In the data rows, 128 means zero.
Every row has a hidden score. How much higher is the second row's score than the first row's in each pair? 20 means about the same, 40 much higher and 0 much lower. The score is a weighted sum of the row's numbers plus the product of two more (or one squared), each taken from its middle value.
[110 127 139 116 125 124 134 114 119 118 139 115 129 126 132 138 113 127
  99  96 131 122 145]
[ 81  67 120 175  61  96  75 199 123 106 141 164 186  91  76 148 170 109
 134 125  62 155  45] >> 27
[ 87 177 135  59 143 204  99  69 121  87 132  47 117 149 178 125  62 121
  45  97 152 100 171]
[ 85 104 131 148  98 131  72 163 136 108 147 126 175 110 105 139 125 118
 110 104  82 137  96] >> 19
[129 126 126 155 113 117 133 161 162 133 120 138 142 154  85 133 137 111
 179 168 102  83  77]
[160 196 105  48 182 181 195  71 136 136 129  74  63 188 188  97  97 179
 104 152 211  97 209] >> 18
[111 152 141 137 104 188 113 146 145 123 142 116 132 135 111 146 145 126
 132 137 119 144 121]
[ 86  90 134 178  78 122  78 179 123 115 104 155 191  58  81 145 159  92
 154 152  83 139  75] >> 12
[213 173  95 100 241  65 252  52 132 136 127 161  71 118 156  66 181 156
 123 139 212 184 210]
[172 209 143  80 138 154 129 101 176 171 109  63  72 187 172 122  77 159
 136 151 184 118 178] >> 10
[158  61 115 209  69  68  87 222 126 134 116 193 162  89  80 128 195 107
 198 150  89 127  55]
[ 81  91 126 120  99 162 101 100 120  93 143 109 128 121 155 139 103 117
  71  93 108 115 135] >> 18
[ 77  71 136 160  85  85  77 157 143  95 180 140 168  84  88 147 169  76
 116 112  65 106  77]
[157 126 153 146  90 123 110 195 131 169  98 123 118 158 104  95 156 142
 128 161 128 124  97] >> 19
[166 126 105 120 185 124 192 101 154 135 131 155  94 103 115 121 138 176
 129 137 151 145 170]
[ 86 137 135 113 118 167 102  86 109 117 142 101 163 132 140 134 119 107
  95  92 105 134 128] >> 25
[ 92 101 111 125 119 146 117 129 112 112 157 134 144 117 135 136 109 117
  96  92 112 127 116]
[ 79 129 137 112 125 162 101 109 102 100 149 109 117 125 142 126  88 134
  89 103 123 117 134] >> 13
[186 170 108  76 170 127 183  74 156 164  95 111  84 168 156 137 143 143
 139 161 177 132 180]
[134 128 131 150 108 102 126 162 136 146 139 141 123 151 134 130 139 106
 189 175 138 134 114] >> 16
[144 115 121 146  97 119 118 141 139 120 134 146 147 115 125 126  97 139
 127 118 111 119 117]
[ 84 131 136 118  79 180  75 129 147 126 132  92 157 132 123 142 109 126
 111 141 107 105 126] >> 27
[123 126 133 123 180 112 148  81 121  95  87 143 107 104 149 138 160 156
 107 122 134 121 160]
[124  75  73 195 111  78 115 184 107 121 120 173 168  66  84 140 194 118
 160 119 138 159  84] >> 32
[181 173 132 107 127 121 164 115 126 191  94 103  42 175 146  56 107 161
 158 190 195 136 165]
[ 98 116 158 132  94 142 110 168 143 150 132 110 139 157 131 135 112 119
 159 138 115 135 110] >> 10
[108 134 181 142  63 126 117 168 125 182  88 137  88 139  90 120 124 121
 204 181 144 141  96]
[122 126 131 125 110 119 126 129 124 102 115 108 136 121 106 128 120 117
 162 131 122 126 114] >> 26
[158 133 135 136  92 144 118 168 150 159 116 118 126 105 116 125 115  88
 171 164 118 130  77]
[104 136 128 138  97 145 110 140 120 131 116  94 162 166 119 119  99 100
 114 160 120 101 118] >> 21
[175 101 107 137 168  89 171  75 158 104 142 185 169  90 118 115 160 147
 141 112 141 149 133]
[106 174 130  88 137 168 154  86 109 172  88  70 100 219 148 128  67 144
 101 146 150 114 166] >> 22
[118 227 109  41 215 185 165  39 116 104 138  54  72 168 186 128  53 174
  22 104 191 119 225]
[133 102 100 137 160  78 146 103 117  97 154 178 159  65 140 112 183 131
 109  96 118 127 144] >> 15
[138 150  95  89 255  87 233   9 132  75 172 142  88  74 167 108 157 180
  36  79 181 194 220]
[167 166 130  89 154 141 155 109 140 166  93 103  85 191 165  98  53 173
 124 152 182 137 162] >> 12
[134 180 113  75 166 158 147  70 135 177 116  79  76 175 172 121 123 167
 102 123 184 121 197]
[118 187 114  33 225 173 165   0 114  85 181  53  76 143 196 140  88 164
  29  67 175 106 231] >> 18
[ 92 207 147  38 147 255 107  45 141 152 119  27  90 196 168 115  43 130
  69 100 162 108 200]
[ 98 161 132  88 189 146 192  92 130 108 155 109  82 134 149 119 117 151
  93 106 170 130 176] >> 24
[137 148 142 110  94 147 122 158 129 184  82 113  88 200  90 127 107 130
 179 171 138 140 122]
[ 45  85  88 144 104 129 102 148 114  89 147 138 179  94  92 150 165  90
 111 104  79 119  84] >> 24
[124 122 133 169  84 116  95 112 121 166  99 145 176 132  94 141 139 115
 172 152 108 143  82]
[100 114 121 123 126 117 107 137 111 111 129 136 156  99 111 106 131 101
 114 116 108 126 118] >> 8
[120 101 124 166  98  97 124 163 123 148 113 161 151 109 115 128 153 105
 153 138 110 126  90]
[ 74  97 121 123  97 151  63 148 109 110 149 102 152 124 120 160 111 100
 109 101  93 115 100] >> 23
[163 128 135 172  87 100 157 196 118 191  73 141 135 147  88 126 169 142
 217 185  95 151  95]
[210 113 119 140 186  74 192 137 133 132 139 163  99  93 117 107 177 122
 150 118 139 179 130] >> 1
[173 152 136 143 100 141 139 162 146 208  76 123  76 165 122 124 111 135
 182 177 158 133 107]
[186 165  86  81 214 101 213  66 137 118 132 142  94 133 146  97 134 183
  62 113 187 136 212] >> 20
[131 122 131 136  96 139 138 156 122 140 123 127 105 125 132 144 137 132
 128 142 127 128 108]
[158 210 159  64 139 197 160  93 115 168  96  62  70 172 160 100  82 141
 121 151 200 134 175] >> 14
[127 126 142 132 127 125 148 132 123 111 130 143 147 119 120 115 143 171
 135 130 130 130 108]
[ 83 105 128 136 122 140 103 121 136  91 152 145 138 111 129 147 136 120
 113 107  98 138 134] >> 14
[158 139 126 156 160  84 200 149 143 164 102 154  72 151 134 100 140 153
 191 161 233 148 137]
[170 102 100 155 144  47 154 146 149 179  99 188 115  94 131 107 198 135
 185 147 135 145 110] >> 19
[146  62 127 186 122  33 158 162 145  99 154 234 158  56  81 123 225 114
 161 126  92 183  75]
[133 155 114 135 110 136 122 148 130 169 104 102 116 165 121 106 113 135
 173 153 134 127 108] >> 24
[122 187 144  92 160 186 148  87 132 112 119  73  72 175 153 122  69 147
  90 136 165 116 168]
[114 135 116 120 144 168 134  88 128  85 153 106 135 115 158 146 130 129
 100 106 120 132 133] >> 18
[149  96 112 194 117  92 139 169 128 135 117 182 153 109  94 134 180 120
 186 147  99 141  87]
[126  48  88  40 177  77 166 133 113 108 159 179 143  69 125 118 202 123
 122  96 108 140 128] >> 31
[126  92 135 134  86 165  67 154 113 111 127 107 168 125 106 144  92  97
 107  93  71 108  90]
[102 106 123 178  55 120  88 201 114 153 126 134 156 145 111 134 107 117
 165 178  76 125  67] >> 23
[143 106 129 141  90 112 115 155 124 149 120 128  86 154 116 136 136 126
 151 175 116 121 111]
[154 181 143  94 106 170 142 115 123 199  81  67  83 181 143  98  76 123
 136 169 183 123 165] >> 17
[ 50 101 125 144 114 139  82 142  98  68 165 134 192 119 109 151 135  46
  86  81  74 115  93]
[122 116 137 150 107 144 105 153 130 155 102 116 152  81 117 148 117 119
 155 154 113 138 111] >> 7
[111 134 130  78 152 176 108 122 124  88 142  85 115 136 167 116  73 135
  41  76 135  89 173]
[148 169 147 123  96 170 120 126 123 189 106  76  89 166 132 114  96 157
 157 143 155 119 130] >> 21
[184  66 115 194 130  68 140 180 142 106 115 228 168  81  82 160 232 198
 192 146 102 156  75]
[107 162 135 118 130 166  90  90  84 142 130  90 110 115 154 127  85 121
  94 124 124 121 156] >> 16
[119 108 137 179  48 134 125 232 146 178 104 140 164 147  94 107 126  74
 208 192  85 125  59]
[137 133 138 135  79 126 105 157 144 183 130 109 119 169 103 123 101 132
 165 129 135 157 103] >> 18
[170 101 136 177  96  93 125 188 138 169 101 157 157 120  83 120 165  97
 191 182 116 127  91]
[116 110 126 134 116 132 122 114 130  99 127 121 157 103 132 128 131 128
 122 131 124 118 130] >> 18
[ 96 181 165  68 123 181 130 109 138 133 126  64  93 175 152 126  62 132
  98 122 156 118 159]
[143 165 132 145  66 131 114 178 126 175  98 128 130 146 114 119 116 158
 178 165 160 131 115] >> 25
[180  70 119 185 175  37 179 182 139 133 121 207 105  84  80 123 155 120
 212 168 114 181  82]
[ 58 132 118 122 103 166  88 128 121 113 148 100 159 134 109 147 123 113
  90  84 114 107 120] >> 23
[168 188 134 129 166 108 166 116 132 155  98 137  93 107 123 127 141 140
 150 155 163 148 132]
[211 207 126  80 120 153 172 139 127 210  60  90  53 191 164 110  60 155
 163 185 202 129 165] >> 17
[ 55  37 120 148 112 121  74 136 120  43 188 166 210  49 121 174 109 100
 124  86  44 118  74]
[161 146 112 106 200 117 175  56 133 121 130 137  75 121 164 111 123 173
 113  81 243 130 188] >> 24
[166 167 168 140 102  89 111 194 134 195  82 113 102 175 113 115 102 127
 179 176 155 131 143]
[116 167 136  93 104 186  94 129 167 136 121  71 116 169 140 138  77 103
 104 115 123 124 138] >> 28
[125 179 146  95 115 181 138 103 115 144 110  65 112 153 143 134  77 144
 101 156 120  88 156]
[128  65 104 165 130  77  97 134 118  56 148 200 197  54 107 145 208 102
 109  90  60 142  79] >> 24
[103 127 136 150 130 158 112 134 125 117 129 110 113 166 123 124 111 125
 140 138 127 137 120]
[152 158 118 163 148  77 164 126 133 119 119 177 133  97 111 109 153 133
 141 119 139 151 128] >> 20
[163 189 123  57 168 176 183  76 136 165 104  96  56 168 158 105  99 163
 118 124 179 128 203]
[136 103 128 156 121 109 133 137 134 119 126 148 134 121 120 125 148 128
 147 156 123 145 118] >> 20
[200 150  99 104 183  88 224  71 140 185 122 152  76 113 163  98 140 145
 135 148 150 150 182]
[145 147  78 145 151 112 174 105 140 172 108 125  72 133 104 111 134 158
 157 176 161 139 160] >> 24
[120 107 130 159  88 109  85 175 159 174 122 141 164 137 111 140 131 108
 155 135  83 121  90]
[ 94 128 130 113 132 165  97 108 118  93 153 110 147 151 154 134 109 132
  47  80 125 103 141] >> 25
[103 115 122 150 136 129 109 139 136 106 200 139 147 119 122 132 138 141
 119 117 139 128 120]
[111 129 121 105 158 149 142  90 124  89 141 122 130 112 145 121 136 143
  82  63 117 134 153] >> 14
[156 174 149  81 107 137 153 101 121 156  97  89  75 170 149 115  94 109
 163 140 167 125 154]
[106  90 174 193  60 134  64 206 138 123 105 144 179 118  98 175 139  85
 142 123  67 114  55] >> 11
[178 130 104 151 168  87 172 124 135 154 121 158 110 106 107 115 231 155
 151 153 136 165 166]
[136 156 138  90 136 177 161 125 139 194 100  82  61 167 155 129  88 132
 117 158 170 121 162] >> 26
[112 143 144 159  69 127  79 175 113 207  94  99 154 160  99 130 104  89
 181 180 116 117  84]
[148 181 130  94 153 168 169 100 129 163 110  81  88 179 151 152  83 161
 117 160 173 128 175] >> 24
[145  78 131 171 110  74 128 165 141 120 118 184 165 129 108 132 155 108
 155  92 104 146  94]
[103 170 181  74 104 219 164 118 120 155 105  58 109 189 159 133  53 160
 106 124 147 103 162] >> 18
[ 75  66 130 193 104 118  72 163 132  87 146 161 204  69  93 156 160  77
 127 118  54 105  75]
[ 99  56  99 184 169  50 119 146 115  52 102 216 170  13 110 139 217  97
 112  53  71 161  91] >> 16
[119 159 102 105 152 160 118  92 118 135 116 110 112 147 155 149 104 128
  94 114 136 113 141]
[154 107 130 105 150 106 148 127 128 114 158 137 133 114 122 107 149 128
 123 125 130 115 143] >> 15
[130 126 144 124 107 127 121 145 127 161  72 120 114 150 131 127 137 127
 167 130 120 128 116]
[150  53  85 177 166  45 154 141  96  71 157 221 149  21 114 117 255 117
 136  83 105 140 104] >> 16
[149 156 144 135 117 151 131 145 137 149 106 106 112 170 152 107 122 152
 134 161 139 129 135]
[ 97 131 129 114  58 163  73 161 110 122  85 122 164 148 126 136 102 120
 134 125 109 109 101] >> 28
[ 63 167 137  82 140 177 117 113 124 121 108  76 143 162 165 124  73 137
  92 123 110 114 127]
[ 69 106  99 119 123 124 113  50 122  62 169 122 149 100 155 151 112 115
  53  88 105 112 141] >> 20
[162 147 130 150 101 120 152 155 123 174  79 147 115 135  96 108 126 125
 181 172 138 114 109]
[126 143 144 119 109 139 137 149 121 150 106  98 122 157 136 136 105 127
 122 171 133  88 131] >> 18
[124 135 158 110  91 138 111 156 129 167 102 103 122 159 114 117 105 134
 155 114 134 118 112]
[121 119 133 122 170 104 172 102 137  94 156 176 120  87 135 120 150 124
 157 105 131 145 146] >> 15
[154 174 153  77 139 164 141 116 130 166 104  84 107 176 130 140  73 136
 128 170 173 119 169]
[146 130 177 147  45 147 103 169 132 211  53 119  92 172 100 117 109 113
 193 200 144 129 114] >> 17
[171 206 164  79 144 159 157  98 124 186  95  90  71 230 155 122 101 167
 173 170 183 117 168]
[ 92 139 147 126  87 214  65 156 115 155 120  84 138 149 119 141  98  97
 122 127 109 100 119] >> 9
[ 62  52 116 169  90 130  56 169  88 100 160 169 193  81  98 165 161  72
 103  62  47 114  73]
[142 162 114  75 206 156 153  53 156 129 152 103  86 144 151 111 104 159
  73 101 170 146 195] >> 19
[171 160 150 112 108 136 121 152 126 179 108 111  54 162 144 104 135 145
 170 166 162 114 131]
[128 160 126  95 163 170 120 106 111 154 103 104 108 137 160 129 103 148
 106 137 156 124 174] >> 17
[129 161 149 129  94 173 136 163 123 168  95 121 124 169 128 125 122 131
 154 170 147 147 118]
[130 164 139  98 102 162 116 109 117 158 113  75 116 161 117 122 105 152
 139 140 138 126 144] >> 33
[151 161 136 107 122 162 126 124 135 161 120  89 103 171 167 105 118 140
 116 146 142 116 144]
[ 99 137 126 115 143 122 113  99 138 121 137 112 113 142 138 122 105 132
  95  94 134 126 148] >> 16
[158 207 168  68 177 165 161  73 135 135 140  67  76 167 169  91  76 167
  89 119 198 106 204]
[ 79  80 109 147 125 102 109  94 123   0 181 167 192  48 125 139 158 106
  72  50  83 148  98] >> 26
[ 55  54 101 148 121 117  85 116  95  42 170 172 201  53  95 158 175 103
  82  51  61 126  40]
[ 99 179 140  80 142 196 102 165 120 112 112  48 114 163 157 110  80 124
  63  86 165 106 157] >> 24
[153 127 115  93 183  77 175  93 128 128 126 170  85 116 139 105 151 201
 126 130 165 128 152]
[128 166 135  82 151 163 124  73 129 128 104  80 100 194 168 108  75 129
 105  90 166 117 172] >> 16
[194 171 111  94 172 144 192  89 130 164 123 116  61 174 119 115  96 158
 134 156 187 123 175]
[154 221 128  93 149 187 140 106 127 166 100  73  75 187 143 121  67 142
 121 133 175 111 178] >> 14
[101 142 227 122  75 187  54 145 130 134  91  72 144 175 128 130  70 108
 123 155 106  82 115]
[ 68  73 124 147  93 154  76 147 123  91 150 144 177  97 111 142 141  97
 100  87  37 133  91] >> 24
[144 120 153 137  94 118 114 162 121 154 115 154 129 111 122 134 129 116
 162 153 114 127  97]
[123  94  92 170 148 106 144 114 142  77 156 178 120  77 139 152 166 113
 124  98 107 138 128] >> 30
[182 164 133 121 177  84 205 105 119 218  60 134  56 152 152  97 114 192
 168 166 197 252 167]
[ 65  87 113 102 151 129  83 126 119  83 160 142 171  80 124 146 154  99
 104  87  77 136 115] >> 25
[139 139 149 131  81 158 113 158 130 185 103 102 107 186 118 119 114 123
 169 181 132 114 113]
[179 217 149  53 146 170 187  91 112 143  84  55  26 204 173  99  70 175
 145 187 202 129 193] >> 25
[203 209 131  50 169 147 199  68 144 184 124  82  73 172 141  83 104 183
 143 162 224 134 209]
[190 152 111 113 163 109 168  91 169 150 136 121  85 133 132  93 124 145
 163 173 163 136 165] >> 10
[174 198 122  85 158 158 165  84 140 177  59 104  68 149 162 116  98 179
 139 181 186 130 176]
[ 97 146 172 126  80 181 110 153 127 144 129  87 137 170  84 144  79 116
 126 148 116  99 118] >> 24
[151 159 146 133  86 106 133 161 128 183  81 133  91 171  98 113 100 126
 192 197 135 123 119]
[ 87 168 144  73 129 174 107 105 120 118 135  76 140 172 150 135  66 122
  80 108 156  99 146] >> 14
[170 146 108 137 180  83 179  87 114 132 161 150 104 110 158 128 130 164
 114 103 165 145 175]
[137 150 132 108 132 145 148 108 131 147 123 114 113 132 123 133 134 136
 151 140 136 136 137] >> 29
[148 194 129  64 207 198 150  27 124 108 135  79 101 141 175 118  84 154
  62 117 169 128 216]
[163 189 146  99 141 144 148 113 121 176 102  79  75 224 155 115  47 149
 147 183 185 106 160] >> 19
[ 77 125 139 105 126 154 105 112 107  75 134 114 129 152 149 121 104  89
 100 110 116  80 138]
[132 132 120 107 125  98 164 119 137 151  91 121  98 150 120 142 117 158
 134 139 107 121 141] >> 25
[162  98 123 170  98  90 126 182 137 173 110 168 127 143  85 127 167 129
 192 167 143 139  85]
[132 152 107 120 127 129 131 103 135 133 120 141 121 141 142 148 101 131
 126 124 120 148 136] >> 17
[129 154 112  74 147 162 148  97 118 133 129  98 125 135 135  74  90 182
  91 146 134 125 178]
[ 81 132 126  75 153 146 125  81 119  66 143 111 124 102 161 138 113 108
  64  75 135 100 168] >> 5
[ 46  47 108 213 123  95  92 128 114  22 186 181 225  17 100 144 177  72
  60  47  47 124  82]
[166 144  74 102 255  72 231  24 119  98 151 171  85 100 171 107 165 178
  85 116 173 154 203] >> 19
[ 73  93 124 140  92 140  67 159 132  65 170 142 190 101  99 146 127  90
  96  44  76 124 107]
[ 68  48 122 157 105  88  94 163 135  65 165 163 193  72 116 140 138  97
 110  73  68 125  92] >> 15
[110  58 143 183 119  80 127 172 139 121 127 163 159  91 121 135 166 113
 147 127  93 166  96]
[138 176 136  98 154 235 160 104 144 155 124  86 133 187 144 115  92 150
 128 131 162 110 160] >> 28
[117 112 136 160 107 120 101 165 131 137 122 131 140 123 118 109 113 107
 153 166 113 130 103]
[ 99 160 128  99 131 169 124 112 123 101 128  74 123 155 136 121  98 123
 100 104 120 111 143] >> 26
[ 84  69 145 172  70 145  52 205 116  89 171 135 193 111  92 151 141 114
 136 102  59 145  58]
[124  70  97 147 176  47 156 117 130  66 163 178 152  76 112 140 185 133
 126 111 106 143 115] >> 22
[131 197 128  67 157 182 151  89 145 152  99  56  85 210 161 117  80 138
 112 146 166 121 186]
[118  98 134 150 114 119 125 152 131 119 151 151 138 112 124 173 123  96
 149 132 104 140 103] >> 27
[141  98 141 158 127 112 106 145 114 121 139 145 164 119 130 139 151 113
 117 119 100 122 104]
[190 135 105 149 192  76 221 105 128 130 129 164  80 117 150 126 166 149
 143 134 166 136 168] >> 23
[160 196 143  95 127 196 134 102 139 176  88  55  67 206 139  98  50 177
 140 167 185 136 172]
[145 117 116 125  86 109 100 163 155 158  92 136 130 120  95 136 150 128
 166 145 122 124 106] >> 26
[ 97 113 108 115 127 135 124 171 130 148 130 139 129  84 120 135 141 121
 140 133 112 122 121]
[151 150 151 118 112 147 116 146 135 163 105 111  93 175 134 147 119 157
 159 173 160 119 124] >> 18
[122  79 129 151 106 119  92 141 125  92 142 163 186  97 114 184 150 110
 120  95  71 125  88]
[118  60 117 204  84  43  91 186 132 110 119 199 182  60  81 141 192 105
 169 131  85 157  61] >> 20
[ 69 116 116 110 179 174 103  96 166  66 178 152 139 110 143 108 146 130
  60  57  99 117 148]
[141 181 150  81 123 167 133  97 120 155 135  97  88 182 151 146 126 146
  92 167 150 135 161] >> 28
[191 190 119  81 210 131 221  65 140 161 126 116  45 148 152  78 122 170
 144 148 215 146 204]
[134  86 111 177 120 122  92 163 115  88 149 157 186 101 124 145 168 126
 129  86  81 114  81] >> 19
[ 79 112 130 109  77 160  78 144 123 145 129 108 154 115 125 153 106 104
 132 142 102 117 100]
[168 110 101 149 131  49 150 153 148 111 188 199 124  91 126 114 149 130
 160 129 138 151 129] >> 16
[129 107  93 119 215  81 179  64 111  65 203 171 160  75 155 118 183 137
  79  73 121 137 152]
[ 88 115 144 127  97 142  97 159 135 119 123 120 146 112 131 158 131 112
 131 126 105 124 100] >> 16
[ 83 121 147 138  70 157  56 156 120 121 115 110 181 130 105 194 105 104
 120  98  97 117  78]
[185 108 120 149 169  71 165 132 132 147 144 181 106 103 118 112 196 131
 175 166 169 164 117] >> 20
[ 81 104 114 140 138 152 109 122 105  55 166 143 168  94 113 136 136 118
  83 124  94  94 117]
[119 166 146  97 116 154 126 123 109 139  99  83 131 162 140 116 116 135
 121 125 145 119 138] >> 25
[170 136 147 156  93 132 143 173 139 207  69 120  83 168 111 112 106 131
 190 193 159 127 124]
[220 151  97 101 239  69 234  52 122 122 168 168  91  89 161 106 163 200
 135 133 192 185 203] >> 23
[145 137 141 117 122 130 132 122 147 156 143 105 139 152 128 129 160 110
 151 156 136 132 123]
[ 96 125 130 132 126 118 127 111 146 126 142 121 124 117 130 130 130 149
 105 138 127 133 124] >> 12
[154 178 138  61 147 157 139 111 133 175  95  84  57 177 170  96  75 131
 148 174 187  99 191]
[ 93  96 133 160 109 138 106 165 127 137 146 138 183 115  87 129 131 116
 141 117  97 137  93] >> 22
[106  95 105 165  63 103 107 182 133 123 132 147 158 109  95 124 161  77
 159 139  77 128  76]
[162 206 154  63 146 176 169  77 143 190  84  67  55 200 157  91  41 165
 144 176 255 117 188] >> 9
[118  99 120 152 125 102 110 135 124  68 147 153 142 102 120 158 156 110
 117 118  90 133 100]
[102 128 151 147  99 156  43 168 116 153 108 125 124 164 107 136  65 118
 135 173 122 114 116] >> 20
[109 165 126 186  78 116  80 182  89 109 144 175 192  85  78 146 183 102
 139 106  71 124  61]
[ 48  78 130 183 122 123  66 138 122  52 168 155 189  76 110 179 145 106
  83  60  54 115  81] >> 10
[158 186 157  76 138 179 143 139 135 184  92  63  70 215 150  95  83 150
 129 164 184 126 170]
[122 124 141 133 104 145 112 162 112 127 101 122 114 149 123 126 118 127
 152 136 144 116 117] >> 19
[113 193 114  52 188 165 113  53 126  70 154  69  97 144 183  93 101 142
  46  83 157 168 193]
[120 105  56 154 114  99 121 151 133 122 133 157 159 131 114 126 178 138
 143 121 123 132 107] >> 24
[185 182 117  63 198 132 219  75 129 143 167 107  55 146 163 115 130 173
 127 146 183 128 194]
[121 176 106  81 212 160 170  51 100 100 138  74  87 134 175 108  84 164
  48 101 185 123 207] >> 18
[118 109 130 154  73 118 132 174 121 147 111 141 149 123  94 132 142 120
 158 154 101 138  83]
[166  74 114 178 149  67 155 113 129 111 149 195 118  66 113 123 160 122
 157 116 112 149 114] >> 10
[ 71  87 140 147  82 125  81 154 109  73 165 137 200  90 115 155 142  73
 107  76  70 127  82]
[140 151 197 122  99 152 102 154 131 183  96 107 111 174 110 112  89 107
 167 186 149 140 119] >> 16
[197 102 114 157 161  53 175 137 137 148 120 192 114  99 108 104 183 153
 179 164 161 141 127]
[ 66  91 130 171  64 141  48 171 130  67 162 151 221  67  88 115 142  70
 107  53  50  97  69] >> 22
[ 79  61 142 200  75 102  81 170 142  90 160 178 220  76  78 169 171  90
 153 109  61 126  62]
[184 164 136  72 190  95 192  67 157 139 106 128  61 149 161  92 127 174
 126 150 203 146 175] >> 21
[ 81 117 141 146 109 127  82 139 132 107 136 120 171 129 112 146  37 105
 127 108 100 126 101]
[ 99 166 140  91  79 225  69 120 126 131  94  36 155 180 138 173  44 103
 123 127 110  91 130] >> 28
[127 120 120 122 188  90 104 103 124  71 174 164 127  77 161 121 166 150
  89 110 122 142 147]
[140 137 124  86 114 139 119 130 119 129  63  98 111 139 129 125 109 140
 114 115 154  99 142] >> 23
[ 83 120 132 134  95 145  94 148 127 130 116 130 128 115 123 124 124 104
 116 107 129 111 100]
[144 167 132 104 169 150 185  63 104 125  67 104  83 140 150 136  94 154
  66  90 177 110 196] >> 18
[144 155 134  97 193 135 160  60  85 115 128 108  91 144 156 119 128 150
  87 132 176 138 199]
[132 133 134 129 103 151 110 149 130 142 124 137 124 149  97 132 131  93
 156  85 139 124 112] >> 21
[ 60 124 126 107 147 176  81  82 127  47 189  92 155 107 146 156  85 101
  33  16  84  91 139]
[126 140 146 119 110 143 111 133 132 135 236 124 124 142 118 135 119 128
 183 140 126 122 128] >> 24
[ 85  92 117 140 139 144  88 136 119  81 146 128 137 118 124 145 128 111
 100  75  93 110 101]
[144 113 144 168 117 109 109 190 133 145 103 150 160 131  96 149 156 114
 178 164 105 139  84] >> 19
[ 65  62 111 164 119  74  99 135 131  41 203 176 182  29 116 168 184 112
 110  67  78  93  86]
[102 145 125 108 134 182 107 146 107 139 118  78 140 156 145 126  85 128
 101 127 127  94 143] >> 23
[225 180  99  82 238  87 205  49 137 125 107 149  35 157 158 112 178 186
 125 145 206 120 215]
[123 190 109  43 196 139 164  39  98 136 128  88  63 164 185 107  77 163
  72 101 176 151 219] >> 19
[129 103 128 169  94 103 153 180 106 168  73 153 119 139 101 130 138 113
 191 148 106 136  91]
[226 153 141  90 186 128 165  77 160 119 114 112  82 127 153 114 116 168
 135 164 188 139 184] >> 13
[121 138 139 111 117 174  91 132 121 144 121  86 130 159 139 126 108 105
 115 126 101 133 122]
[177 154 135 113 127 165 175 120 151 165  95 122  93 143 127 116 126 150
 169 158 174 129 142] >> 18
[116  79 120 178 101 122 169 153 125  91 140 158 177  93 113 148 196 110
 129 120  76 111  80]
[117  64 127 141 182  91 130  96  76  63 183 184 163  56 125 142 193 119
  86  60  92 137 122] >> 15
[ 61  96 106 135 148  97 106 108 117  37 204 163 190  55 126 150 160 101
  66  28  83 121 110]
[128  79 114 154 110  71 146 122 126 114 131 163 124  87 124 108 175 118
 139 137 105 140 123] >> 29
[172 130 118 144 132 104 171  63 129 153 157 150  95 123 119 126 142 148
 177 141 138 128 136]
[109 102 115 126 130 118 134 122 109  69 157 132 119 107 148 119 118 113
  79  20  85 124 119] >> 3
[117 155 119 122 139 138 107 101  92 136  80 105 120 178 119 131  89 144
 129 140 166 143 145]
[ 58  74 115 140 127 122  61 109  99  39 185 160 196  52 105 150 181 123
  29  43  63 125 112] >> 20
[140 166 166 110 114 175 133 105 123 167 108  83  97 172 151 118  54 136
 126 152 154 114 136]
[ 87  88 141 136 124 129  86 139 123  74 160 151 186  75 121 159 149 119
  99  77  86 106  98] >> 22
[138 122 141 123  78 140 129 174 115 141 116 122 133 162 116 140 157 110
 156 185 121 110 105]
[130 113 120 151 131 130 102 138 119 106 138 140 144 125 102 141 123 122
 119 120  90 150 126] >> 13
[121 149 125  96 161 159 144  81 151 150 126  90 103 145 183 124  96 168
 106 103 147 118 148]
[ 82 121 141 190  56 142  54 181 112 143 130 119 174 142  88 136 120 106
 154 143  72 114  66] >> 30
[176 210 137 106 128 142 175 133 143 218  58  79  71 211 151 127  80 153
 174 198 198 135 164]
[ 84  95 141 174 113 111  70 164 114 110 133 150 193  80 102 181 149  87
 137 125  71 125  81] >> 21
[206 178 149 103  94 134 151 164 126 197  70 102  68 206 130 122  85 137
 197 185 174 127 144]
[176 159 154 100 148 121 162 112 132 188 115 121  86 132 126 103 111 167
 163 162 191 140 155] >> 17
[ 82 134 113  86 177 146 101 104 110  86 157 114 142 124 142 108 125 131
  94 100 125 116 138]
[ 76 122 110 115 138 118  97  99  86 113 154  98 165 133 143 144  99 132
  72 108 113  87 133] >> 18
